In the data rows, the value 128 means zero.
Here is a table of points, one per row:
[104  90 175  34 131 129  65 102 160  82 176 113 169  73  70 129  97  98 115 129 137 148 129 102 148 158 170 106 111 131 102 116 214]
[132 126 154 150 128  90 124  86 152  72 113  83 139 110  85 100 136  88 145 155 169 161  79 118  88 145  97 125 110 139 208 174 166]
[ 89 100 130 146  44 131 122  91  83 116 147 109 108 122 146  77  97 103 180 112 119 131 126  68 181 101  79 159  89  87 188  78 134]
[171 107 175 191 149 120 145  89 120 131 144 201 119 125 114 165 102  83 111  44 112  44  87  97 168  78  98  95  85 110 134 102  66]
[110 160  64 169 153 107 184 107  65  25 105 170 174 126 129  88 189 185 125  68 151 185 105  85  98 162 133 133  97 148 132 115 139]
[127 138 121 149 192 120 101  91 152 131  97 124 114 187 180 190 125 231 170 128 133 162  78 144 157 144 163 131  62  90  59 161 159]
[154 157 135 109 158 121 124 189 169 123 134 120  76 132 100  98 129 145 135  78 147 198 113  98 145 145 128 175 214 186  95 177 142]
[134  70 142 141 117 141  97 155 192  73 100 100 111 119 120 117 130  58 195 187  57  84  94  66  90 168 103 113 150 133 128 101 220]
[122 130 111 145 144 203  84 198 190 100 104 117 215 182 157 101 166 147 139 169 120 101  55 118 147 131  95  86 129 115 127 159  96]
[ 85  29 179 149  58  67 141  88 157 154  21 138 128 167  71 102 148  94 142  79 189 136 148 173 123  96 144  62 143 115 112 108 158]
[119  97  88  92  79 125 149 110  95 157  85 129 107 176  42 169 113 185 153 196 146 148 129 143 155 141  90 124  62 178  80 169  92]
[133 114 140 149  72  99 146 255 130 137  97 114 182 123 133 192 121 129 115 141 101  98 148  33   6 130 160 124 130 144   0  60 116]
[136 114 123  89 130 154 144  88 123 131 116  99 127  53 122 161 125 154 147 143 116 135 149 173 142 176 148 131 191 100  91 125  93]
[157 108 203 132 150 160 177 143 140 116  84 120 143  89 108 141 112 159 156 142 153 176 132  69  71  95  78  98  95 175 159 173 117]
[ 89 163 109 199  82 137  76 102 114 211  82 148 122 149 147 135 117  95  86  93 168  91 102 116 141  70 151 117 103 198 150 169 186]
[145 132 137 168 211 131 120 176 136 162  88 158 110 131 132 127 137 121 178 135  87 195 140 172 127 179  85 178 186 131 135 163 103]
[153 144 156 125 125 208  74 141  97 151 132 176 190  86 167 117  71 141 179 126 203 192 100  77  73  57 193 134 180 166 155 131 196]
[177 132 183 155 130 186  93 111  95 125 144 168 110 112 120 111 197  73 147 144 176  86  88 112 129 213  99 125  74 118  73 123 100]
[144 110  81  89 139 173 141  86  66 126 120 147 137 146 100 186 145  75 210 108  65  79 120 121  81 176 187 153 115 124 146 115 208]
[123 162 179 185 114 152 131 111 135 114 159 134  54 121 178 170 107 186 110 114 157  86 185 170  76 227 123 146 178 107 185 104 154]
[228 102  93 233 115  74 124 145 167  94 116 204 157 179  98 203  68 107 126 117 167 178 135 127 139 134  66 103 113  74 120 132 103]
[135 106  43 133  47 134 118 117 225 123 160 192 137 181 152 159  63 104 100 170 157  94 132 121 163 123  92 206 106 184 119 102 157]
[ 82  65  44  80 167 133 189 128  80 125 132 140 160 129 128  77  94  83 161  75 193  55  91 126  97  75  91 100 144 108 137 160 181]
[203 207 190  98 112 163 148 138 200 100 137  76 118 128  93 142 156 126  55  98 109 138 106 201  50 104 106  96 106 141 180 118 157]
[150 119  99 104 170 119 145 152 183 150 161 145  89 111  98  65 155 155 147 117 105 172 199 162 135  94  97  30 129 126 135 208 108]
[107 108 150 140 105 129 164  93 174 130 127 111  62  90 133 120 126  95 165 162 106 126 143 121 128 105 201 107  91  47 166 225  64]
[ 30 124 102 159 220 136 114  84 138 147 125 173 155  81 173 113 115  69  83 151 210 141  61 133 110 205 117 118  94 122  75 136 135]
[201  68 153 186 144 176 151 172  42 123  99 160 163 105 151  99 117 123  93 133 118 107 174 171 137 169 137  43 121 135 141 102 165]
[135 107 169 185 121 144 228  88 189 146 149 148 121  87 128  33 164 147  86 177 119  96  20 139 128 101 255 184 160 147  47 101 118]
[143 149  91  90 155 130  64 113 116 143 114 106 151 182 115 119 117 125 127 209 206 129 131 188 145  54 162 135 131  72  88 120 127]
[154 155 174 100 172 164 147 157 111 181 130  80 104  72 148 106 103 108 108 157 145 118 197 141 181 129  90 123 149 115 152 144 163]
[ 64 158 215 107 136 129 203 114  99 162  95 200 165 129 140 130 123 127 125 100 131 171 163 111 232 176 149  85  48 194 160  79 117]
[ 83  28 180 126 190 146  56  81 113  92 139  47 169 145  72  65 100  71  86  96 125 114 210 154 113 132 152 128  94 219 112 145  39]
[129 146  80 148 108 132 111 205  37 178  72 112 120 157  59 149 114 171 103 133 107 121 144  30 146 106 105 152 147 109 104 137 127]
[229 149 158  84 110  39 110 119 102 190 159  90 124  97 100  88  64 134 174  99  66 138 152 126  96 135 174 197  94 142 116 129 102]
[161 121 209 119  80 159 146 120 119 103 117  49 171 142 164 126  72 172 107 117 157  54 117 155 144 100  72 150 201 119 126  76 167]
[131 163 103 114 148  77  65 126 179 104 140 147  91  55 194 149 130 187 148 103 135  80 198 119 135 132 124  57 166 214 135 121 138]
[115 131 142 136 153 100 129 149 166 143  94  78 125  99 233  85 110  93  99 206  70 102 209  88 165 146 111 157 141 141 123 188 105]
[ 47 202 161  88  72 161 181 133 148 110 155  70 134 136 105 161  40 126 193 112 116 141 145 142 141 191 200 148 147 150 135 172 102]
[152 122 140 125 114 170 104  89 132 143 112 140 104 156 144 139  98 116 171 115  50 133 163 171  90  70 106 223 164 198  89 117  75]
[ 67 149 101 177 148 130 160 113 132 160 116  94 112 104 160 143 160 150 115 175 120 153 148 150 118  51  43 170  64 113  48  50 170]
[115  89  32 162 105 105 180 186 149 104 187  63  56 155 124 128 100 144 133 171 209 205  64 148 121  79 130 125 115 139 210  41 105]
[ 94  71  67 181 114 182  43 175 165 118 185  82 178 171 100 138 184 198 117 121 144 106 135 120 186 115 150 186 103 127 192  90 106]
[113 166 116  92  71 142 146  94 153 164 133 179 165 216 140  86 129  83  90 101 116 215 176 106 141 127 119  89 141  44  88  24 188]
[102  83 212  93  92  86 118 117 111 135 186 205 119 100 112  99 138 186  97 179  92 127  99 128 115 126  71 131 159 136 152 189 196]
[126 200 191 183 152 126 145  95 145  83 130 165 182 153  25  85 182  97 161 147 131  73 133 121 186 177  72 172 178 153 126 128 121]
[104 176 173  83 115 119  85 169  94  11 112 159  70  52 133 134  50 120 143 117 147 137 150 140 107 118 165 134 113  47  64 128  67]
[158 110 110  75 103  71 135 162  72 151 160 111  74 218 101 167 121 142 149 149 221  99 130  74 176 145 132  71 158 113  84 152 107]
[113 140 131  41 139 124 160 128  99 123  60 197 122  72 119  79 144 162  89 169 144  57 124 149  82 169 137 182 145 104 239  90  94]
[ 77 167 141 123 139 180 114 155 112 144 110 166 112 154 150 207 171  85  52 105 144 136  65 166  98 147 147 158 114 135 166 150 197]
[127 128 103 107 127  91 169 203 151  74 133 141 116 115  84 173 208 176 124 151 170 108 130 127 187 100 159 148  80 141 103  89 145]
[145  30  87  53   8  85 166  74 144 168 138 137 179  37 134 129 221 138 190 140 180 189 185 195  35 120 104 105 148 153 145 134  70]
[151 163  72 121 101  96 165 124  94 114  90 114 186  61 169  75 102 110 170 155  53  92  66 195 189 143  93 115  98 140 136 121 159]
[160 198 139 146 110 138 111 125  93 162 238 133 158 167 118  87 151 124 125 181 130  99 150  73 117  54 160  63  41 127 172  82 123]
[140 121  65 102 152 255 168 229 140 135 151 181  42 112  71  84  72 147 114  79  84 195 107 196 112 105 162 126 158 161 146  60  72]
[ 68 169 128 157 110 101  78  88  88 120 132 169  98 139 115 104  91 113 138 195  97 144  89 157  71 103 125  41 255 166 169 116  40]
[106 133 180 155  61  93 115 165  76 125 119  93  57  96 123  90 166 135  97 100  52 142 133 152 140  87 149 158 122 108 123 184 119]
[103 210 110 116 138 122 169 147 175 148 114  69 143  83 137  97 172  71 101  57 170 109 171 111  93 140 103 141 200  84 128 186  91]
[114  77 115 145  72 132 153 105 122 122 160 101 152 133 151 129 139 153  86  73  39 139 112 108 113 206 113  96  95  83 162 193 186]
[ 89 140 133 115 131 104  82 195 125 180 119 107 142 136 114 212 199  56 207  93 124  83  70 188 169  67 114 110 105  73 119 108 117]
[125 153 114 171 216  97 127 146 166 100 148 171   7 167 149  60 108 126 147 104  95  99 200 146 103 100 199 141 163 149 129 138 169]
[ 87  97 179 113 179 105  87 174 142 151 135 146 138 111 214 134 148 198 105  75  98 171 141  78 177 116 132 176 219 130 162  92  66]
[218  96  90  78  95 120  66 133  80  82  56 126 130 153  97 138 158  68   0 155 118 173  98 116 165 153 169 124 123 120 137 151 155]
[170 137 134 104 166 135 186  90  55  57 230 121  95 121 215 225 197  30 120 189 102 161 166  67 185 111 156 144 164 222 144 149  85]
[180  88 131 126 170 142 128  39 117 149  89  59 100  81 129 178 125 137 142  62 121 106  31  92 164 132 111 107 156 111 177  76 139]
[161 134  98  82 104 142 114  81 117 122  57 102 168 242 214  52 178 120 156  80 125 111 104  95 115 134 165  92 112 111 146 140  85]
These points spread out most along one direction. Take the direction at right angles to it along which they spread out most. Go by this last direction. How far along it is each point below, from 0 to 99? 50 is the average, and the first point above lies past it. One standard deviation of the points above along it is 16.
[138 121 145 144 109 195 143  48 128  80 181 165 179 147 137 161 125 143 138 117 125 120 223 148 170  99 122 175 153  58 112 197 149] 58
[160 152 171 147 183  76 140 160  95 152 215 129 187 106 133  84 117 101 128  75 126 145 137 155  86 102 116 238  90  99 157 191  90] 52
[132 132 134 121 110 152  81 100 173 155 114 180 131 129 173 138 113 156  88 167 168  74  66 102 152 166 153 116  81  95 151 162 100] 59
[118 146  73 102 104 139 108  93 114  21 108 119 123 161 190 115 125 145 115  54 137  95  98 195 158 116  55 138  49 150  49 137 138] 52
[124 116 123  37 149 146 102 125 145 155 195 140  85 144 153 142 114 142 148 121  32 177 127 157  82 128  88  75 171 172  60 145 114] 38
[101 133  93 137 212 118 144  58 139 101  58  96 134 160  52 203 136 177  96 190  96 122 161  44  89  52 122 165 101  67 132 125 106] 39
[ 59 103  90 175 169  82 157 161 102 186 215  58 152 152  77 164 117 176  60 137 112 124  88 135 135 163 128 106 149  94  61 119 143] 34
[ 94 178  78 138 134  96  96  97 208 161 135 149  99  29  78 146 120 146 110  72  77 127 154 112 140 158 120 123 166 118 143 128  91] 46
[132 126 126  89 184  20 157 197 162 168 123 145 174 198 151 205  53 118  92 149 127 117 113 161 110 125 127 117  95  95 166  85 120] 34
[153 170 107 208 111 115 110 125  72 113 130  84 203 126 169 123 141 171 165 138 164 163 135 179 144 173 224  92 141 153 160  80 187] 51
[146 140  88 133 129 108 113 139 110 239 109  62  28 164  93 136 190 129 177 176 168 119 179  90 107 178  80 149  66 111  91  91 138] 34
